[[-27 -19 -30 -24 -15 -18  -4  38 -14  -1 -21   9 -18]
 [ 36  17  36   7  20  -9 -40 -37  29  -8  11   5   3]
 [ 54 -24   0 -31 -27 -70   8  33 -37  44 -17 -12 -14]]
->
[[ 54 -24   0 -31 -27 -70   8  33 -37  44 -17 -12 -14]
 [-27 -19 -30 -24 -15 -18  -4  38 -14  -1 -21   9 -18]
 [ 36  17  36   7  20  -9 -40 -37  29  -8  11   5   3]]

[[ 13   5  18  18  22  19   3   3   5 -43  18  17 -39 -37  20]
 [ 12   8  17  14  18  17   7   6  -2 -58  14  13 -52 -52  15]
 [ 10   6  13  14  13  13   6   4  -2 -41  12  10 -36 -36  11]]
->
[[ 13   5  18  18  22  19   3   3   5 -43  18  17 -39 -37  20]
 [ 10   6  13  14  13  13   6   4  -2 -41  12  10 -36 -36  11]
 [ 12   8  17  14  18  17   7   6  -2 -58  14  13 -52 -52  15]]

[[  1 -15 -40   1 -38]
 [-11 -23 -31 -16 -22]
 [ -7  16  65 -30  69]]
->
[[-11 -23 -31 -16 -22]
 [  1 -15 -40   1 -38]
 [ -7  16  65 -30  69]]

[[ 17 -43  -9  16 -59  -2   2]
 [  4  11 -11 -27   0   3  -4]
 [ -5  10 -18   3 -23  -1  -1]
 [ 48   7  11   5 -36  -1   0]
 [-27 -47 -22  26  27   0   2]
 [  9   6   6  61  -4  -2  -4]
 [-49  15  37  35 -38  -2   0]]
->
[[-27 -47 -22  26  27   0   2]
 [ 17 -43  -9  16 -59  -2   2]
 [  9   6   6  61  -4  -2  -4]
 [ 48   7  11   5 -36  -1   0]
 [ -5  10 -18   3 -23  -1  -1]
 [  4  11 -11 -27   0   3  -4]
 [-49  15  37  35 -38  -2   0]]

[[-53 -40 -28 -58 -13 -57 -32  50  14 -17 -56  45  65  19]
 [ 37 -34 -16  65 -34 -27  40   7 -26  32 -54 -62 -35  23]
 [ 41 -54 -55  24  37 -20 -11  59  51  64 -45  39  39 -16]
 [-53 -29  55   8  28  39  12  -6  27   7  35  -5  38  44]
 [-15 -66 -20 -12 -35  50   7 -52  -2 -61  12  37  15  52]]
->
[[-15 -66 -20 -12 -35  50   7 -52  -2 -61  12  37  15  52]
 [ 41 -54 -55  24  37 -20 -11  59  51  64 -45  39  39 -16]
 [-53 -40 -28 -58 -13 -57 -32  50  14 -17 -56  45  65  19]
 [ 37 -34 -16  65 -34 -27  40   7 -26  32 -54 -62 -35  23]
 [-53 -29  55   8  28  39  12  -6  27   7  35  -5  38  44]]

[[ 25  13  24 -10  16  -8 -23  -8]
 [ 40 -14  -2  13   9  21   1  -7]
 [ -4  20   8  18  61  48 -11   4]
 [  5  18 -14   2 -24  13  10   4]
 [ 14   9  10   0  -7  20  17  19]
 [ -1 -35  31  -5 -11 -34  16 -11]]
->
[[ -1 -35  31  -5 -11 -34  16 -11]
 [ 40 -14  -2  13   9  21   1  -7]
 [ 14   9  10   0  -7  20  17  19]
 [ 25  13  24 -10  16  -8 -23  -8]
 [  5  18 -14   2 -24  13  10   4]
 [ -4  20   8  18  61  48 -11   4]]

[[ -1 -21  52  19  15 -50 -33 -13 -18 -49]
 [ 10  -4  27 -29 -26  12  30 -27 -37  -5]
 [ 26  50 -22  -7  18  29   7   1  52   9]
 [ 12 -61 -43 -12 -16  26 -36  -8 -24 -17]
 [ -7 -27 -32  -7  53  61  39 -21  50  13]
 [-67  19  48   2  40  -7  52  62  16  -1]]
->
[[ 12 -61 -43 -12 -16  26 -36  -8 -24 -17]
 [ -7 -27 -32  -7  53  61  39 -21  50  13]
 [ -1 -21  52  19  15 -50 -33 -13 -18 -49]
 [ 10  -4  27 -29 -26  12  30 -27 -37  -5]
 [-67  19  48   2  40  -7  52  62  16  -1]
 [ 26  50 -22  -7  18  29   7   1  52   9]]

[[ 24  19 -29 -15 -33  -3]
 [-23  23  11  27  -4   9]
 [ 30 -58 -38  -3  19  37]
 [ -9 -37  -8   6   1   6]
 [-45  42  21  -9 -15 -16]
 [ 39  12  11  16  70  38]
 [-34   5  15 -17   5  -6]
 [ 20  27 -21 -34 -21  -9]]
->
[[ 30 -58 -38  -3  19  37]
 [ -9 -37  -8   6   1   6]
 [-34   5  15 -17   5  -6]
 [ 39  12  11  16  70  38]
 [ 24  19 -29 -15 -33  -3]
 [-23  23  11  27  -4   9]
 [ 20  27 -21 -34 -21  -9]
 [-45  42  21  -9 -15 -16]]
---
[[-3 -5]
 [-3 15]
 [27  1]
 [-3 60]]
->
[-3 15]

[[ 32   9 -28  -3]
 [-23 -58 -39   5]
 [  8   4 -41 -52]
 [ 18   4   1  -5]
 [ 11  15  -4 -14]]
->
[ 32 -58 -41  -5]

[[ 47  -2]
 [-21 -36]
 [ 69  18]
 [-20  17]]
->
[ 47 -36]

[[  8 -23 -23]
 [ 12  -4  13]
 [ 21 -43 -46]
 [ 70  43  38]]
->
[  8  -4 -46]

[[-24  16]
 [ -5  18]
 [ 28 -57]
 [  1 -13]
 [ 50 -11]]
->
[-24  18]

[[ -3  -8]
 [-43 -29]
 [ 60  14]
 [ -5 -14]
 [ 36  -8]]
->
[ -3 -29]

[[ 37   4 -15]
 [-20 -19 -62]]
->
[ 37 -19]

[[ -2 -28  -4]
 [-17  -8 -11]
 [  9 -32  -1]
 [ 25  46 -21]
 [-12  55  48]]
->
[-2 -8 -1]

[[-63  54]
 [ 49  58]
 [-66  18]
 [-53  40]
 [-11 -59]]
->
[-63  58]
---
[[ -2   0  35  15  41 -20  -3]
 [ 47 -48 -39  10  54 -20 -27]
 [-12  17  51  56  41  -9  59]
 [ 26  53  21  17 -24 -44 -51]
 [ 11  10 -11  19 -39 -39 -39]
 [-36 -17   4  22 -23  22  13]]
->
[[  0  35  15  41 -20  -3  -2]
 [-48 -39  10  54 -20 -27  47]
 [ 17  51  56  41  -9  59 -12]
 [ 53  21  17 -24 -44 -51  26]
 [ 10 -11  19 -39 -39 -39  11]
 [-17   4  22 -23  22  13 -36]]

[[-34  15 -32 -14  19   1  15]
 [ 15   8  -9 -21  -3 -20   4]
 [-51 -19   5   2 -24   2 -23]
 [-11   0   8   5 -16 -15  -4]
 [  2  26  34  -5 -36 -29  13]
 [ 12   2   5  15 -16 -23   7]
 [  2  41  44  -7 -41 -35  21]
 [-56  -8  16  -6 -42 -12 -22]
 [-13  -8  -1 -24 -11  -7 -21]
 [ 42  22  16  34 -52 -57  43]]
->
[[ 15 -32 -14  19   1  15 -34]
 [  8  -9 -21  -3 -20   4  15]
 [-19   5   2 -24   2 -23 -51]
 [  0   8   5 -16 -15  -4 -11]
 [ 26  34  -5 -36 -29  13   2]
 [  2   5  15 -16 -23   7  12]
 [ 41  44  -7 -41 -35  21   2]
 [ -8  16  -6 -42 -12 -22 -56]
 [ -8  -1 -24 -11  -7 -21 -13]
 [ 22  16  34 -52 -57  43  42]]

[[-71  48  26 -23   3 -14  62 -23 -31]
 [-71  49  35 -25   3 -13  52 -23 -28]
 [-71 -10  -4 -53  25  11  13 -14 -29]]
->
[[ 48  26 -23   3 -14  62 -23 -31 -71]
 [ 49  35 -25   3 -13  52 -23 -28 -71]
 [-10  -4 -53  25  11  13 -14 -29 -71]]

[[-26 -38 -10 -16  10 -20   1 -29 -25  33 -15  -2 -16]
 [-12 -31  -5 -55  23 -16  32  16  56 -49 -41   3 -17]]
->
[[-38 -10 -16  10 -20   1 -29 -25  33 -15  -2 -16 -26]
 [-31  -5 -55  23 -16  32  16  56 -49 -41   3 -17 -12]]

[[ 34  45  53  25  -3  -8  -8]
 [ -7   0  -1  13 -43  -4  -9]
 [-16 -10 -19 -27  -9 -18  -2]
 [ -6 -11 -21  15 -36  20  12]
 [ 29  20  26  -4 -37  20 -38]]
->
[[ 45  53  25  -3  -8  -8  34]
 [  0  -1  13 -43  -4  -9  -7]
 [-10 -19 -27  -9 -18  -2 -16]
 [-11 -21  15 -36  20  12  -6]
 [ 20  26  -4 -37  20 -38  29]]

[[  5  14  27   6 -35  47]
 [  6  -6  -2 -44 -54  48]]
->
[[ 14  27   6 -35  47   5]
 [ -6  -2 -44 -54  48   6]]

[[ -3 -30  -8   0   7]
 [ 38  -7  10 -25   2]
 [ 52  -6   0  22  -4]
 [-31  -3  -1  -1  -6]]
->
[[-30  -8   0   7  -3]
 [ -7  10 -25   2  38]
 [ -6   0  22  -4  52]
 [ -3  -1  -1  -6 -31]]

[[  2  47  -4   8  54 -11 -29 -48  34 -11]
 [  2  46  -3   8  52  -9 -28 -46  32 -11]]
->
[[ 47  -4   8  54 -11 -29 -48  34 -11   2]
 [ 46  -3   8  52  -9 -28 -46  32 -11   2]]
